(48, 35, 57, 40, 58, 69, 65, 39, 70, 44, 60, 39, 36, 53, 54, 32, 42, 67,
 61, 21, 55, 25, 40, 27, 92, 29, 67, 58, 52, 41, 58, 87) 0 0 0 0
(49, 76, 51, 58, 43, 48, 36, 77, 35, 76, 30, 58, 53, 40, 49, 58, 49, 53,
 56, 76, 39, 56, 53, 50, 24, 59, 34, 33, 54, 48, 44, 24) 1 1 1 1
(71, 21, 50, 64, 62, 47, 53, 34, 57, 34, 86, 31, 71, 62, 41, 52, 55, 38,
 39, 44, 53, 68, 34, 64, 46, 37, 44, 59, 28, 40, 59, 54) 0 2 1 1
(39, 65, 29, 53, 44, 35, 62, 54, 44, 46, 22, 62, 40, 40, 52, 73, 59, 47,
 39, 70, 44, 57, 52, 61, 31, 82, 69, 57, 57, 72, 41, 28) 1 3 1 1
(27, 78, 55, 41, 29, 42, 28, 71, 33, 69, 33, 64, 38, 47, 47, 26, 42, 57,
 57, 50, 67, 42, 62, 50, 37, 63, 37, 26, 70, 42, 41, 34) 1 1 0 1
(64, 31, 80, 46, 60, 75, 46, 50, 60, 68, 66, 56, 64, 48, 57, 59, 61, 41,
 53, 58, 22, 48, 56, 39, 80, 27, 27, 32, 34, 58, 58, 62) 0 1 1 0
(62, 73, 28, 40, 61, 34, 35, 55, 50, 42, 24, 42, 79, 64, 53, 76, 47, 36,
 57, 66, 54, 58, 72, 48, 33, 40, 46, 77, 61, 43, 46, 55) 1 2 1 0
(49, 22, 54, 52, 51, 42, 44, 25, 50, 29, 91, 40, 53, 68, 44, 21, 43, 45,
 41, 19, 76, 55, 46, 62, 58, 41, 45, 58, 45, 35, 55, 61) 0 2 0 1
(53, 13, 57, 64, 57, 56, 76, 26, 55, 41, 68, 59, 42, 39, 55, 63, 73, 39,
 25, 52, 34, 60, 32, 56, 62, 63, 65, 50, 35, 73, 52, 45) 0 3 1 1
(59, 85, 26, 43, 60, 55, 60, 73, 57, 50, 05, 39, 51, 43, 58, 75, 44, 66,
 70, 64, 38, 32, 54, 31, 47, 46, 71, 71, 59, 45, 47, 63) 1 0 1 0
(32, 15, 61, 53, 40, 48, 69, 18, 53, 35, 73, 62, 23, 47, 48, 36, 57, 47,
 30, 25, 60, 49, 42, 55, 75, 69, 69, 44, 51, 70, 49, 57) 0 3 0 1
(60, 70, 21, 54, 54, 27, 37, 58, 38, 38, 38, 37, 70, 58, 45, 64, 47, 44,
 48, 62, 58, 67, 52, 61, 12, 53, 48, 72, 53, 41, 45, 37) 1 2 1 1
(60, 72, 21, 56, 51, 27, 38, 59, 41, 37, 40, 36, 71, 58, 42, 64, 48, 45,
 49, 63, 62, 70, 53, 63, 11, 54, 48, 68, 52, 39, 50, 33) 1 2 1 1
(49, 78, 50, 56, 46, 47, 39, 79, 37, 74, 31, 54, 54, 42, 49, 57, 51, 52,
 54, 77, 40, 53, 50, 54, 22, 59, 32, 33, 53, 50, 44, 22) 1 1 1 1
(60, 29, 78, 65, 51, 67, 53, 51, 52, 67, 80, 49, 53, 44, 49, 49, 59, 46,
 44, 55, 30, 54, 29, 47, 63, 40, 28, 21, 27, 53, 56, 44) 0 1 1 1
(75, 28, 50, 47, 72, 54, 47, 28, 63, 35, 72, 37, 83, 69, 52, 65, 54, 29,
 48, 45, 43, 62, 55, 51, 65, 24, 43, 71, 39, 45, 61, 75) 0 2 1 0
(59, 28, 79, 63, 50, 68, 53, 54, 50, 67, 77, 52, 53, 45, 49, 50, 59, 47,
 45, 52, 26, 58, 31, 52, 59, 43, 27, 25, 31, 53, 56, 47) 0 1 1 1
(37, 72, 28, 43, 42, 23, 28, 49, 36, 36, 40, 44, 52, 66, 40, 33, 34, 49,
 55, 41, 85, 55, 62, 65, 20, 57, 48, 63, 67, 31, 45, 41) 1 2 0 1
(72, 31, 50, 66, 65, 73, 76, 49, 66, 46, 69, 30, 48, 37, 48, 50, 54, 67,
 50, 45, 39, 44, 15, 38, 59, 45, 67, 54, 28, 44, 59, 63) 0 0 1 1
(64, 28, 78, 62, 51, 66, 50, 53, 50, 63, 79, 51, 54, 44, 49, 48, 61, 48,
 44, 51, 30, 58, 33, 51, 58, 42, 28, 20, 28, 55, 57, 42) 0 1 1 1
(32, 17, 65, 53, 40, 45, 67, 19, 56, 38, 72, 64, 25, 48, 49, 28, 55, 47,
 26, 28, 60, 46, 41, 63, 75, 70, 69, 40, 47, 70, 52, 57) 0 3 0 1
(29, 74, 57, 43, 29, 41, 30, 69, 34, 70, 34, 63, 39, 48, 47, 26, 38, 58,
 58, 52, 64, 41, 64, 55, 33, 63, 36, 27, 67, 43, 42, 31) 1 1 0 1
(53, 78, 53, 55, 41, 50, 34, 77, 36, 72, 30, 54, 51, 41, 47, 61, 51, 52,
 53, 73, 41, 55, 51, 51, 23, 61, 32, 32, 52, 47, 43, 23) 1 1 1 1
(67, 76, 18, 42, 64, 34, 31, 53, 44, 36, 23, 44, 77, 64, 48, 78, 44, 35,
 61, 63, 50, 62, 77, 56, 30, 39, 46, 86, 64, 43, 44, 57) 1 2 1 0
(66, 37, 49, 50, 71, 79, 74, 47, 72, 44, 55, 34, 49, 47, 58, 64, 52, 61,
 62, 45, 28, 38, 36, 29, 78, 28, 64, 65, 37, 48, 58, 80) 0 0 1 0
(49, 22, 59, 51, 50, 42, 45, 24, 57, 34, 91, 38, 57, 66, 44, 20, 42, 46,
 41, 21, 77, 57, 43, 62, 60, 40, 47, 52, 42, 36, 56, 59) 0 2 0 1
(50, 78, 55, 39, 49, 55, 33, 76, 42, 75, 15, 64, 62, 52, 57, 69, 50, 48,
 64, 78, 29, 45, 71, 43, 48, 43, 35, 40, 62, 56, 48, 40) 1 1 1 0
(46, 31, 59, 54, 49, 64, 70, 44, 66, 41, 74, 36, 27, 46, 46, 18, 42, 77,
 54, 20, 63, 34, 25, 41, 69, 46, 69, 46, 41, 36, 57, 70) 0 0 0 1
(52, 75, 52, 54, 44, 48, 42, 80, 39, 69, 31, 51, 50, 42, 50, 57, 53, 50,
 58, 74, 40, 55, 53, 51, 28, 58, 31, 36, 51, 52, 45, 22) 1 1 1 1
(60, 85, 27, 44, 59, 59, 60, 72, 58, 49, 07, 40, 50, 41, 53, 72, 43, 67,
 71, 66, 37, 34, 51, 30, 45, 46, 69, 68, 59, 48, 49, 59) 1 0 1 0
(60, 28, 78, 46, 61, 72, 50, 50, 61, 71, 66, 56, 65, 54, 59, 57, 60, 40,
 49, 56, 19, 47, 47, 41, 79, 22, 28, 30, 34, 58, 61, 60) 0 1 1 0
(38, 82, 29, 48, 42, 45, 55, 65, 46, 46, 23, 43, 27, 43, 47, 29, 32, 77,
 67, 38, 71, 29, 42, 39, 34, 66, 75, 55, 65, 31, 45, 52) 1 0 0 1
(41, 26, 82, 50, 38, 61, 44, 44, 48, 66, 82, 60, 40, 45, 45, 19, 47, 50,
 52, 36, 54, 44, 46, 49, 72, 44, 32, 20, 43, 44, 53, 50) 0 1 0 1
(39, 81, 26, 49, 39, 44, 56, 66, 46, 42, 26, 43, 24, 42, 47, 31, 30, 78,
 68, 39, 74, 32, 49, 40, 33, 65, 76, 58, 69, 32, 41, 54) 1 0 0 1
(72, 20, 49, 65, 64, 47, 54, 37, 56, 36, 83, 31, 73, 58, 43, 53, 56, 37,
 40, 41, 50, 68, 35, 60, 50, 39, 45, 61, 28, 42, 61, 53) 0 2 1 1
(31, 19, 64, 34, 48, 53, 65, 15, 61, 38, 62, 70, 34, 55, 59, 46, 55, 42,
 37, 29, 51, 42, 65, 49, 94, 49, 65, 58, 60, 73, 52, 74) 0 3 0 0
(32, 17, 65, 35, 49, 53, 64, 13, 60, 37, 63, 70, 32, 51, 58, 46, 58, 40,
 37, 30, 51, 39, 63, 49, 95, 48, 64, 56, 60, 73, 46, 75) 0 3 0 0
(39, 32, 87, 37, 43, 65, 42, 40, 56, 69, 69, 64, 46, 59, 55, 27, 47, 47,
 54, 31, 48, 37, 64, 42, 89, 28, 32, 26, 50, 50, 53, 70) 0 1 0 0
(75, 25, 49, 47, 73, 57, 49, 28, 62, 34, 75, 35, 78, 66, 49, 66, 55, 33,
 51, 42, 44, 60, 58, 51, 68, 16, 44, 75, 38, 48, 59, 73) 0 2 1 0
(49, 22, 58, 48, 54, 39, 42, 23, 52, 29, 91, 39, 55, 67, 43, 23, 44, 46,
 41, 24, 80, 57, 45, 62, 55, 39, 46, 59, 43, 36, 59, 63) 0 2 0 1
(50, 77, 49, 54, 44, 49, 38, 78, 36, 72, 33, 57, 55, 39, 46, 59, 54, 53,
 57, 74, 39, 55, 56, 49, 23, 59, 33, 34, 51, 51, 45, 24) 1 1 1 1
(60, 28, 79, 62, 54, 67, 50, 58, 53, 69, 81, 50, 56, 45, 50, 47, 57, 45,
 45, 54, 29, 56, 30, 52, 61, 42, 30, 19, 25, 52, 62, 40) 0 1 1 1
(49, 81, 55, 42, 45, 55, 34, 75, 45, 76, 16, 60, 65, 50, 59, 70, 52, 44,
 62, 79, 32, 46, 72, 41, 42, 43, 33, 42, 59, 57, 47, 42) 1 1 1 0
(58, 26, 77, 64, 49, 68, 50, 53, 50, 69, 78, 51, 54, 45, 52, 48, 60, 47,
 44, 53, 29, 56, 33, 48, 59, 41, 28, 23, 28, 54, 59, 45) 0 1 1 1
(56, 20, 57, 48, 62, 62, 72, 21, 64, 40, 55, 62, 51, 46, 61, 75, 69, 35,
 34, 50, 29, 54, 55, 49, 83, 48, 63, 62, 43, 79, 52, 69) 0 3 1 0
(62, 70, 20, 57, 55, 30, 34, 58, 39, 36, 36, 36, 72, 56, 43, 65, 46, 45,
 52, 62, 63, 66, 55, 60, 13, 54, 44, 73, 52, 35, 47, 32) 1 2 1 1
(33, 14, 63, 49, 42, 49, 69, 15, 54, 36, 72, 64, 24, 47, 51, 35, 58, 47,
 30, 30, 62, 51, 43, 58, 72, 66, 68, 44, 52, 69, 49, 57) 0 3 0 1
(64, 72, 22, 57, 53, 31, 37, 63, 40, 37, 38, 38, 72, 55, 44, 65, 49, 42,
 51, 60, 60, 66, 53, 62, 13, 52, 48, 71, 51, 37, 48, 32) 1 2 1 1
(38, 74, 30, 25, 47, 28, 25, 43, 46, 36, 28, 48, 62, 71, 49, 47, 34, 45,
 61, 44, 80, 46, 83, 53, 41, 44, 50, 77, 76, 37, 43, 59) 1 2 0 0
(42, 67, 29, 55, 42, 35, 62, 54, 41, 44, 20, 61, 40, 38, 53, 74, 57, 45,
 37, 74, 47, 59, 53, 59, 24, 83, 71, 61, 59, 77, 41, 28) 1 3 1 1
(43, 65, 28, 55, 46, 37, 61, 54, 42, 47, 20, 63, 40, 40, 53, 73, 58, 44,
 36, 69, 44, 59, 51, 59, 32, 84, 71, 54, 58, 73, 39, 31) 1 3 1 1
(49, 78, 53, 37, 50, 53, 32, 75, 45, 75, 18, 61, 62, 48, 59, 71, 51, 48,
 65, 79, 30, 46, 73, 41, 44, 43, 34, 41, 60, 53, 47, 39) 1 1 1 0
(47, 80, 53, 41, 49, 52, 34, 75, 43, 73, 15, 62, 66, 45, 61, 71, 52, 47,
 65, 75, 32, 50, 76, 42, 45, 45, 33, 43, 59, 57, 43, 40) 1 1 1 0
(35, 85, 30, 50, 40, 45, 56, 70, 48, 45, 23, 41, 23, 44, 47, 28, 32, 78,
 65, 40, 70, 28, 43, 38, 35, 66, 75, 57, 66, 33, 45, 52) 1 0 0 1
(68, 36, 52, 50, 72, 79, 71, 48, 73, 46, 55, 35, 55, 47, 55, 62, 53, 63,
 58, 44, 32, 35, 33, 29, 82, 23, 62, 63, 35, 47, 60, 77) 0 0 1 0
(39, 27, 85, 50, 34, 60, 44, 44, 52, 64, 78, 58, 35, 51, 49, 18, 49, 51,
 47, 34, 53, 45, 40, 51, 65, 45, 33, 18, 43, 45, 55, 51) 0 1 0 1
(20, 67, 35, 26, 39, 33, 49, 38, 44, 44, 14, 79, 31, 51, 57, 51, 46, 45,
 49, 51, 64, 38, 83, 51, 59, 66, 71, 65, 83, 71, 37, 58) 1 3 0 0
(26, 76, 56, 42, 31, 37, 29, 67, 34, 68, 36, 62, 36, 50, 49, 29, 38, 61,
 59, 52, 65, 44, 65, 51, 30, 63, 36, 28, 70, 45, 43, 31) 1 1 0 1
(53, 17, 55, 65, 54, 56, 78, 26, 57, 40, 71, 56, 40, 38, 50, 64, 67, 38,
 28, 47, 37, 60, 31, 60, 66, 64, 65, 48, 34, 76, 48, 53) 0 3 1 1
(50, 20, 52, 52, 50, 39, 45, 21, 51, 27, 92, 39, 53, 67, 41, 25, 45, 45,
 42, 20, 74, 56, 46, 63, 56, 37, 47, 59, 42, 34, 56, 63) 0 2 0 1
(36, 82, 29, 47, 41, 47, 55, 68, 48, 47, 26, 43, 27, 42, 47, 26, 29, 77,
 63, 38, 73, 28, 43, 40, 35, 65, 76, 56, 65, 31, 42, 51) 1 0 0 1
(64, 68, 20, 56, 53, 33, 40, 58, 41, 38, 37, 37, 68, 56, 44, 66, 49, 43,
 50, 61, 61, 65, 57, 61, 11, 53, 47, 76, 53, 36, 45, 34) 1 2 1 1
(30, 14, 61, 47, 41, 48, 70, 16, 55, 34, 76, 63, 23, 44, 50, 32, 57, 45,
 30, 27, 63, 51, 44, 56, 74, 68, 66, 47, 50, 67, 49, 58) 0 3 0 1
(60, 80, 27, 58, 56, 52, 64, 78, 50, 47, 20, 35, 40, 36, 47, 58, 44, 72,
 63, 62, 46, 43, 32, 40, 24, 61, 72, 58, 49, 41, 52, 40) 1 0 1 1
